In the data rows, 128 means zero.
A hidden rule labels the rows of this table. It goes by one to three of the table's principal directions, not those with the most spread.
[117 154 112 123 122 136 116 146 148 116 106 134 129 146 143 151 137 131
 144  80 128 131 102 109 125 131 151 162 130  83 153 113 136 104 127 121
 160 132 173 130 195 134 125 128 113 123 115 151] 3
[151 137 118 103 169 125 142 147 145 105 140 114 110 149 116 101 159 104
 137  95 125 100 134 132 141 152 147 122 138 104 126 129 139 149 106 163
 126 107 141 141 134 122 105  90 114 158 135 144] 1
[150 126 139 100 177 114 154 129  92  90 116 131 147 171 124 167 151  89
 150 178 143 103 145 118  76 210 132 128 124 103 134  99 129 150 117 104
  73 129 114 140 113 100 111 102 134 165 163 144] 2
[127  98 151 144 113 121 123 127  98 158 113 132 157 113 119 136 111 127
 122 157 120 146 130 137 124 127 114 103 114 149 147 155 100 126 139 115
 110 117 126 114  95 138 152 144 147 123 138 111] 3
[ 91  81 137 156  92 166 102 138 156 206 170  65 136  94 134 109 146 169
 120  62 131 129 141 159 187  68 112  61 151 138 173 163 141  92 132 187
 178 131 126 120  84 153 127 148 128 121 159 105] 0
[153 120 133 109 150 132 135 134 108 121 141 122 131 161 111 118 130 111
 128 137 138 118 143 122 122 163 122 118 119 108 110 127 133 143 103 138
 112 131 131 145 113 109 136 111 122 147 144 132] 1
[185 151 117 117 181  90 148 136 124  70 139 164  91 151 103  89  98  88
 101 174 133 110 143 104 107 170 148 179 104 125  43 106 124 178  96 104
  82 123 129 142 145 103 140  98 114 126  76 151] 0
[133 132  83 101 100 144 106 116 126 117 121 133 131 125 116 114 122 124
  85 119 132 147 123 106 160 117 128 140 101  96 106 119 131 143 111 145
 152 150 141 116 154 125 162 137 117  98 121 125] 2
[151  75  94  73 145 149 151 159 100 111 144  83 162 163 125 122 209 125
  83 111 144  62 138 113 161 144 125  90 166  16 129 124 180 132  54 125
 106 144 147 163  97  81 105 125 129 125 164 147] 2
[152 134  79 110 162  98 146 132 115  75 141 125 112 123 101  93 152 118
  81 151 141  79 146  96 134 158 126 152 128  87  60 113 158 164  89 113
  67 116 111 129 145  93 110  87 124 141 128 121] 0
[139  91 164 139 197 144 148 148 131 130 127  99 146 194 135 211 177  81
 163 136 149  86 154 127  88 224 164  98 126  85 190  96 153 125 116 123
 103 129 111 123  93 113 105 115 134 165 183 173] 3
[158 132 152 140 186 121 165 158 140 103 142 164 122 166 141 116 146 117
 151 134 104  78 129 153 100 152 135 126 138 124 117 135 150 136  95 102
 114  86 131 176 116 104  79  89 132 144  91 161] 3
[118 117 163 144  91 165 104  91 120 173 118 130 147 140 133 181  82 137
 135 151 138 203 131 137 111 118 115 116  88 177 146 118  94 116 156 127
 170 184 117 104  99 141 180 185 129  94 147 126] 3
[137 135 175 146 132 126 139 118 128 136 111 157 133 141 144 157 102 132
 166 147 110 159 119 153  92 119 130 132 125 177 137 129 101 119 153  98
 139 130 126 138 112 135 127 147 133 119 113 143] 3
[135 114 126  98 139 158 139 143 142 128 162 119 137 147 152 116 157 146
 135  99 121 109 132 160 143 104 124 100 157 109 139 122 149 113  95 146
 163 143 151 182 100 109  99 132 112 115 117 153] 1
[ 93  96 152 171 121 112 137  91 124 149 122 132 141  68 141 173 121 159
 164 160  99 150 148 168 109 104 119 101 137 207 155 118 111 105 185 110
 108 119  74 117  79 145 107 145 142 139 151 106] 3
[124 114 141 128 143 129 139 128 122 127 130 117 138 132 132 150 144 133
 155 130 122 119 140 141 113 144 130 112 141 132 147 120 129 118 133 127
 118 126 121 139 108 123 111 123 128 150 150 132] 0
[128 112 133 119 113 125 125 140 114 147 128 103 148 110 124 107 144 139
 123 121 124 126 127 139 140 111 118  97 143 129 144 157 113 130 129 137
 127 117 139 129 108 133 127 130 140 132 144 110] 3
[146 143 110  92 119 138 124 130 127 122 131 117 113 128 109  80 123 114
 101 135 139 121 117 129 164 124 125 122 135 136 125 162 114 141 110 170
 132 131 152 112 102 131 153 136 122 119 112 123] 0
[127 121 144 114 135 146 130 135 126 136 128 117 140 165 145 160 142 111
 136 124 150 126 124 124 118 146 133 121 134  98 158 113 138 121 120 126
 138 150 134 135 123 124 126 142 129 123 145 148] 3
[141 135 114 100 138  98 121 165 100 115  98 136 164 144 136 134 143  90
  96 131 155 117 101  96 116 155 139 147 123  54 154 130 121 140 110  93
  99 111 180 130 183 125 130 123 137 111 117 140] 1
[109 128 160 182  82 152 102 119 162 197 149 109  85 104 100  67  82 161
 144  69 109 158 127 150 184  66 106 101 123 197 119 197 112 108 153 198
 177 103 112  89 101 173 165 131 125 141 131  91] 0
[140 158 113 130 137  79 117 136 106  95  71 166 139 135 119 148 114  76
 102 156 146 133 104  79 103 169 149 182  92  85 124 120 111 157 142  79
  80  95 135  82 200 140 147 111 142 116 119 133] 2
[124 145 106 102 130 125 130 138 132 113 136 113 125 120 131 108 145 132
 123 114 136 116 123 123 133 128 128 135 144 113 129 125 131 131 118 141
 129 133 149 141 149 122 113 117 121 137 125 123] 0
[151 122 152 117 135 138 124 128 120 140 127 122 136 158 128 145 116 110
 127 141 145 150 128 130 118 141 136 120 117 129 135 124 113 134 124 126
 139 152 142 129 109 125 151 152 125 110 131 146] 0
[113 203  82 137  98 107 123 110 168  84 110 189  64  76 118  61  79 133
 118 129  90 142  97 112 146  92 136 202 109 184  77 139 112 148 152 144
 149 104 129 106 203 154 140 106 124 125  43 104] 3
[127  69 159 131 141 148 134 139 107 166 155  96 167 144 136 153 157 137
 144 124 130 115 156 156 124 138 114  63 140 113 162 129 140 113 115 134
 126 132 117 159  67 115 113 132 135 142 173 131] 1
[114 136 123 174 117  96 124 117 130 136 106 140 111  88 103 119 106 142
 129 115 109 145 121 113 134 117 128 150 113 154 110 146 120 125 156 119
 106  96 118  96 167 146 136 116 133 148 124  97] 2
[129  90 156 149 141 132 131 128 124 147 113 127 156 134 141 187 134 126
 145 136 120 140 135 145 111 138 146 107 124 131 170 116 119 108 140 104
 128 134 129 125  99 131 128 155 131 115 141 152] 0
[131 115 149 105 131 167 123 140 132 159 146  93 149 168 145 148 151 127
 135 100 154 133 127 145 134 129 124  91 142 106 172 131 133 113 110 153
 164 158 152 144  98 123 125 149 121 116 155 148] 1
[157 141  85  79 176 105 146 149 121  72 137 100 122 140 109 105 178 104
 114 124 144  79 141 105 126 180 148 139 145  71 104 106 147 161  93 138
  88 121 145 145 151  97  99  84 114 161 144 137] 3
[ 98 119 109 174 100 107 112 119 140 154 117 114 108  71 100 113 115 148
 115  92 115 142 126 109 165 102 130 136 121 141 123 148 132 116 157 145
 120 105 118  87 164 155 144 125 131 146 135  88] 3
[159 105 165 138 152 142 126 122 122 138 136 124 125 175 114 161  99 107
 142 142 137 155 156 122 103 168 143 128  94 131 110 101 114 137 120 125
 132 163 122 128 103 121 166 141 114 128 144 156] 3
[ 99 121 129 132  87 156  98 110 113 163  87 104 163 132 122 182 142 136
 145 107 140 154 111 124 145 134 121  99 122 115 197 151 121  94 158 148
 148 128 132  75 118 148 155 155 135 128 191 115] 0
[152 171 144 111 136 122 116 127  91 107  90 182 159 192 140 174  96  88
 125 182 165 151 101 103  71 180 122 166  87 101 130 115 113 138 124  71
 115 135 150 125 163 113 153 137 134  96 114 153] 0
[139 116 133 141 139 107 126 130 125 132 134 111 121 111 105 109 126 131
 137 114 117 132 146 129 133 130 133 119 125 137 106 134 119 140 137 139
 112 108 119 125 127 133 130 107 123 153 146 115] 3
[127 161  77 108  98 108 117 105 111  98 113 136 106  99  93  82 113 122
  88 146 133 135 122  88 149 128 113 161 108 125  71 134 126 164 130 140
 105 125 111  97 169 127 154 109 132 136 127  86] 2
[ 85 155 109 153  63 140 106  89 159 141 111 129 102  84 141 132 112 159
 107 123 133 153 106 117 157  58 119 152 136 165 118 132 133 115 170 125
 160 146  84  68 142 157 139 163 140  87 125 103] 0
[144 126 146 102 143 149 131 156 117 135 133 119 156 184 147 147 152 117
 133 117 152 113 116 129 113 150 127 113 140  78 158 129 141 117  97 117
 143 142 167 161 126 108 118 136 127 118 133 157] 3
[117 173  47  71 100 111 127 129 110  75  81 115 135 101 118 117 170 130
  85 127 147 106  84  79 150 133 134 170 155  69 134 132 137 131 117 119
 106 137 175 103 197 113 123 133 130 124 124 109] 3
[133 121 112 118 131 128 132 144 141 124 144 128 119 117 135  98 135 120
  96 129 129 107 125 130 150 112 134 127 137 117 125 133 136 137 107 136
 131 127 139 137 123 128 123 131 130 109  96 134] 2
[142 167 138 143 181  74 160 132 128  83 115 155 103 120 121 121 124 111
 155 166 123  98 126 131  87 166 137 162 141 166 111 132 117 143 144  99
  61  80 116 123 139 124  89  88 131 166 109 129] 2
[111 141  79 177  62 134 109  91 163 120 108 186  70  81 100  84  63 153
  74 106  81 168 114  87 184  57 129 196  75 146  38 129 138 139 133 125
 165 135  98  81 193 151 187 139 125  87  63 105] 2
[138 130 146 129 153 126 138 147 144 127 150 125 119 143 142 117 137 125
 145 119 128 109 133 144 118 128 138 122 145 130 129 124 136 128 120 129
 136 121 133 157 120 124 104 117 124 133 114 145] 0
[147 165 145 144 144 102 152 107 151 102 121 162  79 111 122 102  97 127
 145 152 105 141 120 143 116 107 138 160 134 205  83 133 108 149 152 117
 119 116 105 123 124 135 118 125 128 130  86 128] 1
[132 105 108 136 143  97 133 132 112 116 138 116 133 102 113 118 143 129
 107 141 128 106 151 114 128 140 128 126 128 108  98 115 142 144 122 111
  85 113 107 132 133 116 116 106 132 142 141 112] 0
[136 110  89 120 108 109 111 112  97 122 125 119 140  94  94 106 119 127
  76 150 131 143 147 100 146 131 116 128  94 112  81 124 121 161 122 126
 100 132 112 107 139 120 161 121 133 121 146  94] 3
[139 144 176 149 149 157 132 132 160 133 120 162 111 192 152 171 107 106
 174 120 123 138 117 140  98 147 154 143 115 139 152 114 130 113 134 120
 171 136 130 134 126 137 132 140 122 117 105 179] 0
[122  78  97 100  89 160 100 128 115 163 145  75 160 111 118 114 155 134
  71 111 145 133 143 123 183 102 117  77 123  87 142 137 133 135 106 166
 152 158 130 112  93 129 159 153 132  98 168 111] 3
[ 86 104 112 175 104 123 125 120 145 138 138 122 124  87 141 137 142 167
 115 111 116 106 141 118 140  88 117 133 139 117 108 113 164 110 140 102
 120 118  75 111 141 134 103 120 141 123 142 109] 3
[148 171 110 126 192  79 163 115 127  54 114 155 105 126 120 143 140 103
 136 185 132  95 137 115  77 189 144 174 127 147  89  93 134 163 134  87
  55 107  97 122 150 102  84  85 128 159 120 135] 3
[146 152 143 107 144 141 116 127 116 116  99 136 140 190 126 178 120  83
 148 143 155 147 119 105  93 193 148 145  97  99 154 107 115 137 131 124
 135 146 145 110 148 127 156 132 123 130 148 157] 3
[140 150 104 130 125 115 135 129 145 107 145 139  85 104  99  43 119 140
 116 107 100 108 131 127 162 100 118 141 130 146  62 158 135 154 115 157
 125  92 113 129 140 129 123  85 124 149 104 104] 3
[125  86 117 119 119 137 121 149 111 153 156  90 161 119 128 113 158 154
 104 100 133 112 143 133 150 109 110  89 143  84 130 135 145 119  99 133
 130 133 144 157 114 113 118 127 128 125 152 117] 3
[164 113 104  60 137 122 129 157  75 123 128  91 168 152 103  95 165 105
  84 131 162 107 121 110 149 159 114  98 140  56 136 156 125 149  78 143
  96 131 185 149 119  99 140 124 128 133 153 120] 1
[101 179 150 164  95 145 100 102 166 139  92 165  95 142 143 166  78 112
 159 126 134 169  99 115 117 120 147 173 102 169 151 124 112 110 182 131
 173 132 108  69 162 172 161 151 130 106 110 140] 2
[134 128 149 142 132 125 125 128 144 133 128 132 114 126 133 136 108 122
 144 134 119 143 131 134 117 125 150 136 124 156 130 119 110 128 146 126
 143 135 129 125 124 142 139 142 125 122 110 141] 3
Which label does each new row get?
[151 123  94  82 130 144 123 153 117 115 141 117 146 153 124 100 151 121
  86 108 142 111 123 113 152 132 126 124 127  59 116 128 144 140  74 138
 141 143 174 156 145 103 135 124 117 108 118 141] -> 3
[125  97 154 127 141 140 132 136 119 154 139  99 152 143 135 149 156 125
 147 120 136 116 142 149 124 141 121  81 142 120 167 134 134 120 128 140
 124 122 116 137  87 126 110 125 136 145 172 130] -> 1
[138 131 173 129 148 145 143 146 139 145 137 133 126 169 151 139 129 111
 151 133 137 117 117 150 111 135 132 114 144 139 162 140 128 119 121 127
 143 130 138 147  98 129 115 140 135 123 113 155] -> 1
[147 143 155 131 165 109 137 121 121 111 113 138 127 152 128 169 118 104
 163 158 138 140 132 131  82 174 149 141 121 149 137 106 111 133 148 106
 106 129 127 128 126 124 125 128 122 141 134 149] -> 2
[109 150  90 116 125 105 124 135 148 110 132  83 110  77 118  98 159 151
 133  88 126 112 128 121 147 114 140 137 162 128 129 129 125 127 144 156
 121 116 141 116 163 138 100 105 117 160 144 104] -> 3
[104 108 136 139  81 145 109 118 140 168 127 116 138  93 147 137 112 156
 121 114 119 168 119 144 148  68 128 114 135 158 155 132 108 105 152 133
 174 159 139 123 117 151 148 179 131  90 115 121] -> 0
[182 133 134  78 174 164 151 144 124  98 146 143 125 219 126 120 145  84
 119 141 141 101 133 126 118 181 134 122 113  81 107 116 149 161  62 140
 140 150 144 167 104  88 130 112 119 125 118 174] -> 2
[115  90 125 138 118 130 121 143 133 156 153  91 140 103 132 118 148 154
 122  90 123 122 144 135 150  99 126 100 146 109 135 127 140 113 123 138
 140 131 133 146 122 131 118 131 125 131 144 118] -> 0
[118 132 141 134 113 135 122 115 154 142 140 129 108  98 136 112 108 146
 159 116 103 154 129 163 139  90 136 116 139 191 138 133 107 117 159 160
 168 131 127 138 108 151 130 143 119 127 107 124] -> 2
[146 198 124 131 127  89 130  91 124  84  94 180  85 122 107 112  72 102
 127 184 133 161 110 102  99 141 130 194  98 185  66 123  99 167 162 104
  99 121 100  91 169 136 151 118 132 126  96 113] -> 1
[153 121 154 128 137 149 139 115 130 131 137 147 116 158 119 121 109 120
 143 138 109 144 139 145 124 131 125 116 109 156 104 130 122 144 119 141
 148 138 111 144  95 121 143 128 126 130 122 139] -> 2
[174 145 119  93 166 145 152 122 117  74 126 169 111 200 119 134 121  75
 102 188 142 105 135 101 103 193 138 160  94  97  80  97 145 173  79 111
 110 156 113 137 120  90 146 117 128 117 104 165] -> 0
[127 106 167 125 127 162 121 121 120 160 128 113 155 169 146 181 134 115
 147 138 148 145 134 142 110 145 126  93 122 126 172 118 126 117 134 129
 151 156 117 127  86 128 138 156 135 116 165 147] -> 2
[142 113 158 137 135 135 119 118 112 146 122 131 140 156 117 155 113 107
 147 137 131 154 142 130 112 156 129 109  98 132 133 123 117 137 139 132
 131 129 111 122 111 131 152 128 130 136 158 133] -> 1
[136  97 143 149 145 126 136 121 121 139 144 127 131 127 121 140 120 134
 127 145 124 128 152 140 123 134 124 111 121 144 113 120 133 126 123 119
 110 131 107 136  92 118 129 132 126 130 135 130] -> 1
[114 134 134 161 131  85 129 136 151 139 151  99  90  68 113  71 127 154
 154  87 110 117 142 142 147  89 129 124 161 171 104 150 123 128 163 154
 111  80 106 124 139 155  99  92 124 172 134  93] -> 1
[137 113 119 125 167  99 144 147 126 122 136  93 136 106 118 118 170 116
 117 128 134  95 141 133 128 152 139 105 146 120 142 134 130 147 122 133
  86 103 129 127 118 121  93 102 135 155 150 119] -> 3
[113 151 106 160 151  87 150  97 142  78 127 164  92  76 125 134 107 150
 146 165 101 121 145 130 100 131 133 177 129 186  79  92 131 128 157  97
  82 114  85 124 146 123  98 105 118 150 101 117] -> 1
[167 137  80  49 161 122 142 150  80  78 112 111 157 175 106 119 177  80
  77 154 171  84 119  86 130 202 126 133 129  32 126 126 143 163  66 126
  74 136 170 132 141  84 130 107 127 136 152 138] -> 1
[138 158 109 101 124 137 132 130 127 109 112 134 119 153 123 117 137 107
 102 132 146 119 103 104 137 141 128 148 126 102 124 138 136 143 107 132
 129 137 145 114 150 120 136 129 133 119 118 132] -> 2
[131 142  59  83 154 101 142 156 125  74 131 106 126 108 116  90 184 122
  97 105 132  72 125 100 148 153 140 147 154  59 117 118 154 145  92 138
  90 109 163 144 179 105  91  84 118 157 126 121] -> 0
[129 158 149 135 122 118 122 136 132 131 103 153 122 139 136 128 104 103
 136 142 132 140 102 123 112 133 136 149 119 144 148 146 104 133 148 118
 133 111 139 107 148 151 141 132 141 119 104 133] -> 3
[121 131 194 172 135 150 128 105 163 158 131 143 107 154 153 182  96 128
 189 126 118 170 136 158  93 119 144 126 117 193 147 104 117 111 172 124
 173 148  91 126 104 150 129 153 126 122 130 154] -> 1
[146 129 104 121 135 120 126 115 133  99 141 134 101 120 108 106 114 124
 115 141 121 126 149 115 137 133 141 147 115 131  73 104 134 150 121 136
 122 138 110 130 130 120 144 118 114 128 115 130] -> 0
[107  82 190 173 138 157 118 126 150 197 185  84 145 124 152 163 125 186
 195  83 120 152 168 195 117  94 115  62 151 184 165 122 127  73 153 151
 171 142 116 168  59 136 102 145 106 140 168 136] -> 0
[135 131 127 122 107 139 122 132 132 141 138 135 125 120 128  91 113 140
 113 122 117 140 118 139 147  94 118 121 126 144 116 151 118 132 118 140
 157 132 147 142 122 131 142 140 129 108  98 121] -> 3
[132 151 100 115 137 113 133 150 151 105 151 130 108 101 129  71 130 157
 129  84 108 115 122 140 147  94 130 148 152 128 102 135 129 120 110 143
 139 112 172 165 162 124 102 105 101 133  85 129] -> 0
[146 134  62  78 111 146 115 129 121  99 135 131 123 133 102  78 132 111
  65 121 131 124 129  95 170 135 124 142  97  74  85 123 140 166  79 162
 143 149 149 131 159 110 161 114 118 112 111 120] -> 0
